Each path below is one point turned by a fixed rotation once a step. After each direction that follows a path, write how fast that rotation turns it, in degrees a step (0 if it stays still).
Each turn is a multiple of 5 degrees from 10 to 175, or 0.
Each row of a path follows its step; steps can be skipped.
path 1
step 0: [ 18  23  -1   5  -5  -5   2 -39 -40  38   2   1 -36 -28 -14 -30  59  20
  11  18 -28  56  24 -24  24  17  23  -8  51   9  60  33 -30  44 -11]
step 1: [ 51  66 -20  17  -8  11  -1  41   3  13 -19  20 -41   9  18  14  44 -19
  42 -57   0  -8 -13  12   2  61 -26 -34  18   0 -40  22 -12 -31 -29]
step 2: [-10  48 -14  87  -3  -7  31  -3  31  -7  12 -51 -32   3 -40 -41 -13  20
  54  36 -15  -1 -19  -4  11 -25   3  -2  -3 -39 -47   8  16   5  25]
step 3: [ -4   3 -30 -28 -17  49  13   4 -19   3  40  25 -45  16 -18  33 -15  76
   4   7  25  21  -3 -15  -3 -59 -41 -36  44   8 -34   0 -42  13  14]
step 4: [ 13 -24  23  12 -66  25   5  30   6  22  25 -25  36 -30  -3  35  19 -42
  27  61 -23   6  45 -33  31   1 -24 -46  33  23 -25   0   3 -22 -35]
step 5: [ 19  38   8 -23 -18 -37  67   5   1   9  13   2 -15 -17   5 -38  25  11
  21   7 -35  39   0 -24  -3  12  66 -57  -8  35  30  24 -39  49  -9]
step 6: [ 48  62 -29  20  25  26  -4   9  -2  35  -4   6  -8 -54   5 -32   4  -2
  33 -36 -17  10   1  36  16  31 -60   4  45  -8  14  11 -67 -22 -12]
step 7: [ 37  46  22  49 -15  40  23  11  47 -23  12   4 -11  76 -22 -42  16   4
  34   7  -3 -48  -3  -2  11  -6  17 -18  40 -33 -50  -9  12   1  -2]
step 8: [-41   2 -38  -4   3 -31  41 -10  -5  -6   5 -22 -20  22 -35  -7   9  71
  36  22  -5  34  -1  -1  34 -65 -52 -21  42  47 -23 -17   3 -13   0]
step 9: [ 14   7  57 -21 -49   2   5  -6  14  20  50  16  14 -39  15  41  30   2
  -9  26 -19  12   6 -29 -34   1 -73 -68  37 -11 -29 -11 -11   4   0]
step 10: [  4  22 -47 -21 -64  -3  32 -20  21   8   2   0  20 -33 -12 -29  28   4
  42  34 -52 -26  23 -14  19  18  48 -45 -26  -5  27  -5 -29  11 -53]
Speeds:
[ -7   1  14   9 -11  -9  -2 -10 -10  -4  -2   6 -12   3   9  -6   0  13
  15   5 -11  -8   6  -1   7 -14  22  15  -9  -2  -3 -14  -8  21  -9]
140
[ -9 -15 -10 -11 -15 -12  -6  -2  11   0  14  -3  -6  -1  -3  14 -15  -4
  10  18  16   5 -13   5  -9  -7  -7 -10   3 -11  -7 -16   4  10  -9]
65
[ 10   6 -28  14   7   4   0 -22   6  -3 -10  -1  15 -18   3   8   1  -1
   1   9   1  11   7   2  12  -4   1   9  -3  15  -8 -15   7   0  -8]
175
[-16  -5   9  12  -3   0  17 -14  -8   0   7   5  11  12  -8  18 -13  18
 -10  -3   1   4   8  -5   9  -6  -3  -5  -3  -7 -18   0  -3 -21   6]
70
[ -6   0  -9   8  11  29 -15   9   8  -6  10  17   5   7 -11 -18 -13   3
   4  10   6  -6   1   7   8 -11  -2  -4 -15  -8   6  -1 -11   1   4]
85
[ 10  -8  -4  -1  10  -2  -6   3   0  -5  -3   3   0 -15   6 -10 -15  14
   8  -7 -11   0 -22 -26   1   8  12  -4   5 -16  -3  -9   2 -18  -6]
80
path 2
step 0: [  1  18  25 -24 -21   1 -41 -14 -43 -22  -7  -5   5   5 -16 -40 -61  -3
 -55 -18 -34 -22  15 -10  51  19 -16   8 -14  71 -16   5  10 -15  23]
step 1: [-45  -5 -25 -31   1   4 -22  21 -39 -36  28 -16 -14 -10  -6  14  14  38
  28 -32 -40 -28  27 -31  23  59 -38  26 -39  20 -33   3  19 -20 -23]
step 2: [ -9  26 -31   6   2 -13 -27  35 -52  29 -31  -8  19 -12 -23  19  45  34
  43   8  15 -55  62  37  -2   1 -21  14  -2 -23  -7 -20 -11 -48  -3]
step 3: [-17  19  10 -38  38  -8 -39 -32 -36  16 -64 -37 -21   2 -25  -5   8 -33
   6  15  31 -39  20  34  21 -46 -22 -22  -6  38  19 -36 -24  13  -5]
step 4: [-58  -3 -42 -34  35  22  -3 -16 -20  11 -15 -45 -54 -25 -15  13 -14  -7
   4  34   8 -21 -32 -16  18  47 -12 -23  42  33   3  23   0  50   7]
step 5: [ -6  38 -35  25 -23  34  10  45 -11  37 -13 -62   9 -36 -35 -26   7  20
 -26  -9 -11  10  -6  40  27  49  -5   4  54  11 -18  34   9  -5  17]
step 6: [-18   6   7  -4 -20   9  -1  -9  19  13 -14 -58   2  33 -38 -17  45  -7
 -25 -66  -4  36   9  59  14  -8 -39  12  -4  36 -20  -7  15 -23 -51]
step 7: [-45 -41 -33  -3 -10 -18  24 -35  -7  11   7  12 -16  80 -23  29  41   6
   2  21  30   0  -4  26  -7  30 -61  -5  25  -8 -18 -21  -5  10 -43]
step 8: [  7   7 -27  14  -9 -17  25  16 -22   8 -14  10  21  38 -39 -27   0  11
 -43  58  15  -1  -7  26  36  26 -13 -32  28 -30   0 -51 -69  28  25]
step 9: [-11  10  10 -41  11   0  -4   2  42 -18 -12 -36 -21 -11 -38 -21   7  18
 -44 -19 -43  48 -17  -7  25  22  20 -41 -13   8  24 -48 -73  16   2]
step 10: [-18 -26  -8 -30 -18 -16 -22  -4  48  18  14   0 -10 -17 -15  51  36  40
   4 -12 -43  41   3   5 -47  59  -7  -7  42   7  23  31 -44 -18  -5]
Speeds:
[-15  -3  -2   9  -8   6 -13   0  15   1 -11  -2  -1   6   5  -6 -16  -8
  -4  25  -4  10  20 -16   9  -3 -16   1  -2  -7  -7   1   6  16   8]
90
[ -2  -1  -2   1   0   5 -10   1   3  -3 -14 -18   3   7  10  -2   1   3
   8   0  -3 -16  -3  -2 -22   1  22 -22   2  -2   9 -10 -14  20  10]
65
[  3   6  12  -7   3 -16  -9   5   4 -10   1  -6  -1   3   0 -24  15 -19
  -6   0  -9   7   0   9  10 -11   4  -5 -20  21   8  -1   5  11  -6]
125
[-11  -6   6   8 -33   0  -6  -2  -1  -5  11 -21  14   3  20   3  -2  10
  -1  -9  -8   0  -7   5   0   2  -2  13   0  15  -4  16   0  -5   1]
70
path 3
step 0: [  0  21  31 -87  -4 -12   1  -8 -19 -21   9  23  13  22 -43 -12  10 -13
 -21  -7  52  -2  -3  12 -20  26  33  -2  79 -41 -42 -28  10  -2 -23]
step 1: [ 59   9  55  -6  39 -15   7 -57  -3 -55 -27  14  -6 -24 -16  39  -9  -8
  29  27  24   4  25  34 -14   8 -60   8  23  14 -55  -4  24   1 -11]
step 2: [ 42   8  15 -21  18  51   9 -39 -44  53  14 -24  36  29  -6  59 -18 -37
 -23  -1  16 -17  48  15  -4  28 -50 -12 -26  12  29  23   4 -21 -27]
step 3: [ 14  35  38 -41  22  15   4 -16  -5  34  44   9 -19  85 -26 -26  33 -11
  -3 -28  57  27  17 -28  -2  16  10   1  28 -42  18  -4  43 -14   7]
step 4: [  5 -19  42 -17  15 -31  24 -47 -17 -52 -48 -10 -28  32 -11  25 -20 -26
  30  13  37  46  36  18  -4   7  17  29  -3 -59 -45  -9   8 -16  39]
step 5: [  9 -13 -24  26 -15   5  29 -42 -50 -36   1   2  26  22  -8  50  -9 -48
 -10  11  45  -6  40  22 -40  51  -8  -8 -46  45  -9 -17  34 -26 -31]
step 6: [ 46  18  12 -13  38  17  11  37 -21  23  59  -4 -14  64  34  43  10   0
  -8   5  60  32  28 -37  11   5  30 -32  10  40  -8  -2  33   3 -25]
step 7: [  3 -28  46 -84  31 -18 -24   3  -2 -10  11 -17 -55   6   8  -2 -36 -58
   4   8  25  -6  39 -15  14  29  53   0  17 -19 -34  -3   6 -26  38]
step 8: [ 18   7  25  -1  20  -2 -25 -55   3 -73  -5 -12  38 -15  -4 -14 -22 -53
  -2  -9  60  -6  -7  -7 -18  52   5  34 -29  18 -30 -32  -7 -38 -46]
step 9: [ 68  25 -24 -11  49  10  -7 -37 -34  -9  56   0  22  33 -10  82 -24  32
 -25   9  29  11 -28  -4   0   7   8 -29  -2   2 -26 -12 -20 -15 -36]
step 10: [ 11  29  32 -63  46   4  -7  -9  -4  19  39  30 -37 -11   2  36  -4  -3
  15  19  15 -18  25 -45 -34  38  -9 -44  13 -29   6  20  31 -55  49]
Speeds:
[ -1   6  -3  11 -11  -1  13 -15  -4  12  -4  -1  -2  15 -13   7  -4  14
  15   2  -1   8  -3 -12  -4   6 -16  12  -5 -18  19   4   7  -9  16]
45
[-30  -3  -8  -7   2  14   2   5   1   4  -3   9  29  -4   2   0  -1 -16
   2  -1  -1  -3   3 -13 -10  15  -1  11   1  -3   1   9   9  -6 -15]
130
[ -3 -10  11  -8  -5 -19  -9 -10  -1 -18  -4   7   3  -7   4  -2  12  -1
   3  19  -1  -7  10  -5   4 -17   2  16  10   5   4  20   6 -15  12]
110
[ 10   7  -7  -1 -12  19   2  -5   8  -8 -15  18  -5   4  15 -10 -20  -2
 -13   8  -4  -2   4  11   9  -1 -11  16 -16   8  -4  -9   5 -13   0]
110
[-20   5   9   1  16   3   3   0   2  -4  -8   3 -26 -17  -5   9 -12 -22
  15   1  -2  11  -4   8 -11  -3 -11   3   2   9   5  -2  -8   2  11]
115
[ -6   0  -9   7   5  -8  -8  -9   2 -13  17 -12  -3  -6   6   6 -23  -4
 -12 -12   6  16   0 -18   8   1  14  -3 -14   3  -1   5  19  -7   9]
20
[  3 -13 -18   5   0   8 -12 -13  -4   5  13   9 -18   4 -22  -3  -6  -6
   0   3 -11 -21   2  11  -8   4  16   8  10  -1   2   2  14   6  -3]
155
path 4
step 0: [ 44 -17 -49 -16  34 -25 -48   5  55  42  39   7 -45 -14   2  22  18 -28
  -5  -7   4  12 -39  83 -27  -7  45 -39 -11  -5 -48 -33 -19 -25 -16]
step 1: [  0   4  21  19 -16  -8  -5  30  12  33 -46  -4   4 -26   9  29   1  54
   9  18 -14  18  -3  52 -57  77  59 -39  -6  13  35  50 -53  41  30]
step 2: [-49  50   6 -14  28 -43  11  57  30 -33  -9 -27 -24 -17 -15 -55  37  23
 -33  28  51   4  30  14 -23  34 -40 -56  -5  39  29 -27   7 -29  20]
step 3: [-84  -5   6   3 -21   9  16 -46   7 -86 -53 -32  -5 -13  12  26 -17  25
 -28 -32  32  20  12  18  -1 -56  -5 -29 -52 -31  -8  27  11  12  25]
step 4: [ -1  42  10  18 -25  21   1 -29  -4 -71 -28  14  17  65  62 -39 -31 -40
  -8 -21 -19 -38  -7  -4  41  16 -41  16   3  78 -13  -2  11  24  26]
step 5: [-12  -3  -5  -7  10 -12 -36 -15  58 -17  31  13   2  44  -1 -27  17 -63
  16 -34  13 -33   4 -52 -24 -72  31  16  51 -12 -64  42 -11  27 -26]
step 6: [ 79 -10  -5  44  -9  11  -5 -38  31  10  -8  53 -16  16   4 -15 -12  39
  21   4 -81 -22  40 -28 -50  -5  28   8  11 -31  36  20  41  36 -25]
step 7: [ 83  -4   5   3  42 -16  24   5 -41 -22  82  -5   6 -46  -7 -46  39  54
  30  27  25   6   5  18 -10  -1   3 -34  62  13 -25  -4  12  -4 -40]
step 8: [ 31  16  20 -33 -20 -22  19 -32   5   6   6  -6  -4 -38 -52  88   5  51
  44  61   3 -45 -11  37  -2 -40  12 -31 -47 -18 -17  -4 -18 -32  26]
step 9: [-33  47   2  21  -4  61  38  29 -57  27 -33 -49  -9  -6 -21  14  47  35
  35  38  -2 -16 -29 -11  16   9  -9  26 -14  91  24   6 -12  15  21]
step 10: [-95  13 -17 -29  -1 -18  23  25 -51  36   8  18 -24  16 -28   9 -13 -23
  -2 -10  43 -15 -10 -57 -45 -38 -56  -1  -5  -7 -42 -27  37 -11  43]
Speeds:
[  9   7   5   7  11  16   1   6  -1 -10   4   1  -6   3 -21 -25   3 -11
 -12  20   8   8  -7   4   6  16  -4  11   5  15  -6  -7   6   8  -1]
145
[  5  -7  15  16  10   0  10   3  -3  15  10  -3 -14   0 -10  31   8   5
  -3 -11   2 -11   3   6  -1   8 -16  10   3   8 -13  -1   8   2  -9]
35
[ -2  12   1   4  -9  -9  -4   2 -11   3  -1  -5   1  -8   0  15  -3 -24
  -6   9   5   5  12   4  16  -3   4   1  14 -13  20 -16  -2  18 -17]
0
[ -4  -2   6 -13 -14  11  10  -1   4  -8  -5 -10  23  -8 -22   9   1   5
  -4 -12  11  -2  10  -3   5   1  10 -11  -2  22   6 -13  13  -8   0]
60
[ -7  -2 -18   4  -1 -12  -6   2  -2   1   5  30  -1  -6  -9  -3  20  -1
   2  -6  15  -4   7  -7  23   3  -9 -15   8   5  -7   5  -7  -6   3]
140
[ 20  10  15  20 -18   5 -17   5  -5   4 -11   8   5  16  10   4   4  19
   2  -1   4  15   4  -8   8   2  -5   5  -9  10  12  -1  -3  -1   6]
145
[ -2  10   4  -3  19  -9  29  -3  -1 -15 -21   7  -6   5   4  14   0   2
   7  11  10  14  -2  -4   5  -3   3   8   3   5   5   3  -9 -19  -4]
60
path 5
step 0: [ 17 -33  23   2   0   9   8   8  -5  53 -54  18  18   1  11  43  18  -5
 -10   7  35 -64  10 -37  30  -3  -7 -10  42  32  -4  -9   6 -48 -60]
step 1: [-30 -13 -39  31   9  21  32 -30   3   9  17  29  36 -10  -5   2   6 -41
  15  10  61  21  -1 -45  45 -17  11  34 -30 -12  20 -24 -30 -45 -48]
step 2: [-41 -43 -19  16 -39  -2  28   1  29 -18  27 -28  45 -48 -61 -18  -3  -5
  20  -3  36 -28   4 -28  -1  36 -19 -39  25 -26   6   2 -14  31 -35]
step 3: [  5 -40  34 -27  -6 -24  21  41  -6  25 -40   4 -18  -7  -7  -7  20 -44
   5 -26  43 -35  30  -4   3 -47 -30 -32  23 -25 -31 -11 -24  25 -62]
step 4: [  9 -28 -12 -16  27  23   1   7 -66  13 -24  -4   4  20 -12  40 -12 -12
  20 -12  60  43 -10 -59  13   9   5 -29  -8 -26   7 -36 -53 -35 -26]
step 5: [-43 -29   7  28 -23  32  -1 -16  45 -16 -46 -28  43 -35 -31  47  -3 -20
  28 -15  35 -20 -26  -9 -49  29  -8  -4   3   4   8 -37 -31 -43 -11]
step 6: [-48 -30  29  25  11  15   1  -2  14  22 -23 -13  -5 -36 -35  15 -52 -29
  15  21  21 -18  34  20   9 -63 -17   3   1  -2   5  33 -33  21 -68]
step 7: [-23  12  38 -31  -6  68 -39  44 -25  13  42  -7  14  -3 -29 -13 -10 -20
 -19 -13  54  26  -3 -41  17 -12  15 -42  19 -25  -4   7 -30  -4 -46]
step 8: [-18 -31  -2 -60 -40   0 -17  41  45  28 -30   1  11 -23 -21  54 -10 -21
  10   6  24   1 -33 -16  25  23 -22 -16  39 -25 -11 -24  -5 -67  -2]
step 9: [-50 -33 -18 -13  -8  18  20 -44  37  61 -37  -1 -21   3  -8  20 -34 -23
  40 -25  -5 -16  20  -9  33 -21  56 -12 -13  -2  22 -20 -25 -19 -47]
step 10: [-41 -57  15  45 -32  72  30  18   6  27  27 -16   9 -22  -6  13 -20  -9
 -40 -33  55  29   4 -21  18   3  17 -23  -7  13  25  -8   5  37 -16]
Speeds:
[  7  11   2  11  -3   1  -2 -11   3  13 -22  -7 -14  13  22  19  -2   6
  13   2  14  -7 -10  -6   5  10   8  -1   4  -8   9 -14   2   6   8]
80
[ 12  -3  21   7  12   0  -1  -7  10  -4   7 -14 -15 -16  -9 -16  -7   2
  -4  -5  12   1  13   7  12  -8  -3 -11  12   5   6 -11   5  18   8]
95
[-18 -10   4  -4 -12  12 -16  12   9   3   6   2 -23  -4   5  11 -13   9
  -4 -11  -9  11  -6  20   2  -6  15  -8  -2  -2   1   4 -12  -7  10]
20
[ -8  -6   9  11  10  19  11  -9 -13  -5  -4   3  -1  16   4   4 -14  -1
 -11  -9  -7  -2   6   9  -8  11 -18  14  14  19  -1  -9 -10  -6   1]
65
[ 15   1  13  36 -13  -6  -5  -4   1   9   8   0  -1   1  -9   0   1 -11
   2  -2  -6   2  -6 -12   3  -4   2   6   6   1  -7  23 -14 -12   7]
70
